In the data rows, the value 50 means zero.
Each row below has a hidden score, from 0 to 20, with 10 about the middle. What is it?
tensor([67, 41, 42, 61, 37, 30, 57, 41]) ~ 13
tensor([66, 53, 49, 72, 57, 62, 63, 55]) ~ 6
tensor([66, 38, 36, 79, 55, 46, 56, 36]) ~ 18
tensor([29, 55, 35, 34, 57, 36, 41, 59]) ~ 4
tensor([67, 55, 57, 75, 38, 49, 66, 39]) ~ 13
tensor([45, 35, 39, 52, 53, 41, 36, 39]) ~ 18
tensor([60, 53, 53, 45, 35, 30, 66, 55]) ~ 3
tensor([22, 30, 52, 35, 26, 45, 43, 46]) ~ 16
tensor([41, 40, 34, 37, 50, 32, 35, 45]) ~ 12
tensor([53, 40, 70, 35, 29, 60, 39, 38]) ~ 14
tensor([37, 55, 45, 34, 46, 35, 46, 59]) ~ 4
tensor([59, 70, 63, 56, 74, 68, 55, 61]) ~ 1
tensor([53, 30, 28, 52, 54, 39, 69, 66]) ~ 3
tensor([51, 33, 60, 59, 41, 69, 49, 38]) ~ 18
tensor([41, 38, 47, 49, 42, 49, 47, 52]) ~ 12
tensor([45, 78, 54, 49, 72, 35, 50, 56]) ~ 4
tensor([30, 36, 30, 35, 55, 36, 35, 50]) ~ 12
tensor([61, 33, 53, 75, 41, 69, 54, 38]) ~ 18
tensor([41, 39, 60, 42, 53, 65, 30, 37]) ~ 18
tensor([67, 47, 49, 65, 39, 40, 63, 54]) ~ 7
tensor([48, 34, 55, 44, 37, 52, 32, 38]) ~ 18
tensor([33, 31, 68, 41, 46, 68, 34, 37]) ~ 20
tensor([56, 57, 29, 67, 76, 32, 53, 63]) ~ 5
tensor([28, 64, 58, 35, 58, 53, 33, 50]) ~ 9
tensor([25, 29, 32, 34, 23, 32, 37, 36]) ~ 18
tensor([23, 64, 43, 33, 72, 55, 43, 64]) ~ 1
tensor([34, 34, 50, 39, 53, 68, 43, 44]) ~ 14
tensor([67, 49, 49, 79, 58, 49, 62, 42]) ~ 14
tensor([67, 39, 52, 64, 33, 56, 63, 39]) ~ 13
tensor([30, 69, 54, 34, 56, 53, 20, 40]) ~ 12
tensor([63, 55, 59, 62, 60, 68, 49, 50]) ~ 8
tensor([66, 50, 60, 65, 57, 68, 65, 64]) ~ 3
tensor([32, 30, 33, 45, 43, 51, 45, 48]) ~ 13
tensor([59, 50, 51, 53, 49, 46, 48, 43]) ~ 11
tensor([63, 60, 42, 47, 51, 30, 50, 57]) ~ 2
tensor([67, 55, 50, 63, 52, 36, 50, 42]) ~ 12
tensor([68, 32, 54, 80, 52, 64, 61, 37]) ~ 19
tensor([34, 78, 71, 34, 66, 69, 48, 65]) ~ 0
tensor([19, 45, 51, 32, 49, 61, 32, 38]) ~ 16
tensor([54, 32, 29, 69, 42, 47, 40, 36]) ~ 19
tensor([48, 64, 53, 41, 68, 55, 46, 63]) ~ 0
tensor([52, 45, 70, 41, 25, 59, 40, 36]) ~ 15
tensor([59, 50, 48, 58, 55, 43, 59, 54]) ~ 7
tensor([66, 55, 60, 73, 51, 68, 71, 64]) ~ 2
tensor([63, 43, 76, 63, 48, 68, 56, 37]) ~ 17
tensor([33, 46, 49, 34, 49, 40, 51, 64]) ~ 4
tensor([66, 29, 43, 62, 35, 37, 65, 47]) ~ 12
tensor([67, 73, 67, 65, 71, 62, 49, 54]) ~ 5
tensor([44, 46, 64, 39, 49, 70, 48, 45]) ~ 10
tensor([40, 51, 48, 46, 49, 50, 38, 39]) ~ 14
tensor([31, 38, 47, 36, 22, 32, 49, 60]) ~ 8
tensor([67, 49, 62, 72, 33, 34, 55, 38]) ~ 18
tensor([66, 49, 62, 60, 47, 71, 79, 64]) ~ 0
tensor([23, 32, 39, 35, 42, 45, 36, 36]) ~ 19
tensor([41, 55, 38, 33, 49, 29, 34, 42]) ~ 10
tensor([67, 34, 58, 79, 47, 68, 67, 56]) ~ 12
tensor([68, 73, 61, 74, 63, 59, 52, 45]) ~ 9
tensor([42, 38, 41, 47, 48, 55, 49, 46]) ~ 11
tensor([64, 31, 47, 49, 13, 37, 47, 38]) ~ 14
tensor([41, 40, 54, 37, 38, 38, 30, 38]) ~ 18
tensor([64, 32, 55, 70, 41, 67, 52, 37]) ~ 18
tensor([35, 72, 55, 35, 63, 50, 40, 64]) ~ 0
tensor([31, 30, 40, 35, 43, 58, 38, 45]) ~ 13
tensor([27, 39, 51, 34, 46, 46, 37, 37]) ~ 18
tensor([43, 45, 49, 36, 52, 61, 46, 46]) ~ 8
tensor([66, 51, 56, 62, 35, 42, 57, 41]) ~ 12
tensor([65, 31, 40, 71, 30, 32, 54, 36]) ~ 19
tensor([52, 55, 65, 43, 49, 58, 46, 47]) ~ 9
tensor([56, 59, 32, 65, 69, 34, 66, 66]) ~ 1
tensor([48, 49, 58, 58, 68, 70, 53, 51]) ~ 10
tensor([41, 45, 42, 50, 56, 47, 52, 51]) ~ 10
tensor([67, 33, 57, 72, 35, 69, 69, 43]) ~ 13
tensor([26, 46, 46, 36, 54, 69, 42, 53]) ~ 8
tensor([30, 32, 62, 34, 32, 67, 38, 38]) ~ 18
tensor([37, 44, 41, 51, 65, 70, 44, 50]) ~ 10
tensor([55, 29, 57, 41, 32, 56, 57, 49]) ~ 10
tensor([64, 77, 45, 55, 72, 42, 44, 65]) ~ 0
tensor([59, 38, 43, 45, 28, 29, 57, 45]) ~ 9
tensor([65, 79, 76, 54, 70, 67, 63, 64]) ~ 0
tensor([57, 39, 54, 44, 14, 44, 66, 47]) ~ 7
tensor([59, 48, 54, 50, 43, 51, 56, 51]) ~ 7
tensor([19, 50, 34, 36, 72, 58, 24, 44]) ~ 13
tensor([67, 64, 65, 51, 43, 37, 37, 38]) ~ 12
tensor([56, 63, 71, 53, 54, 67, 42, 47]) ~ 9
tensor([38, 65, 64, 34, 65, 66, 47, 64]) ~ 0
tensor([45, 70, 38, 58, 91, 60, 42, 56]) ~ 4
tensor([42, 44, 66, 34, 47, 68, 50, 48]) ~ 9
tensor([52, 70, 65, 33, 38, 42, 47, 55]) ~ 1
tensor([66, 62, 67, 77, 62, 69, 70, 64]) ~ 3
tensor([34, 64, 39, 38, 73, 40, 43, 62]) ~ 2
tensor([25, 32, 56, 34, 40, 68, 46, 45]) ~ 14
tensor([67, 64, 48, 49, 54, 37, 60, 64]) ~ 0
tensor([41, 48, 43, 41, 57, 42, 60, 66]) ~ 2
tensor([56, 36, 48, 48, 39, 47, 60, 42]) ~ 11
tensor([54, 75, 34, 44, 58, 31, 43, 58]) ~ 0
tensor([66, 34, 56, 76, 55, 70, 82, 66]) ~ 5
tensor([40, 45, 53, 36, 45, 69, 45, 46]) ~ 8
tensor([30, 44, 28, 34, 60, 30, 50, 63]) ~ 4
tensor([66, 46, 42, 62, 47, 44, 56, 46]) ~ 9
tensor([33, 70, 46, 37, 70, 42, 39, 56]) ~ 4
tensor([30, 31, 28, 37, 45, 29, 37, 39]) ~ 17
tensor([47, 41, 51, 54, 48, 50, 50, 39]) ~ 16
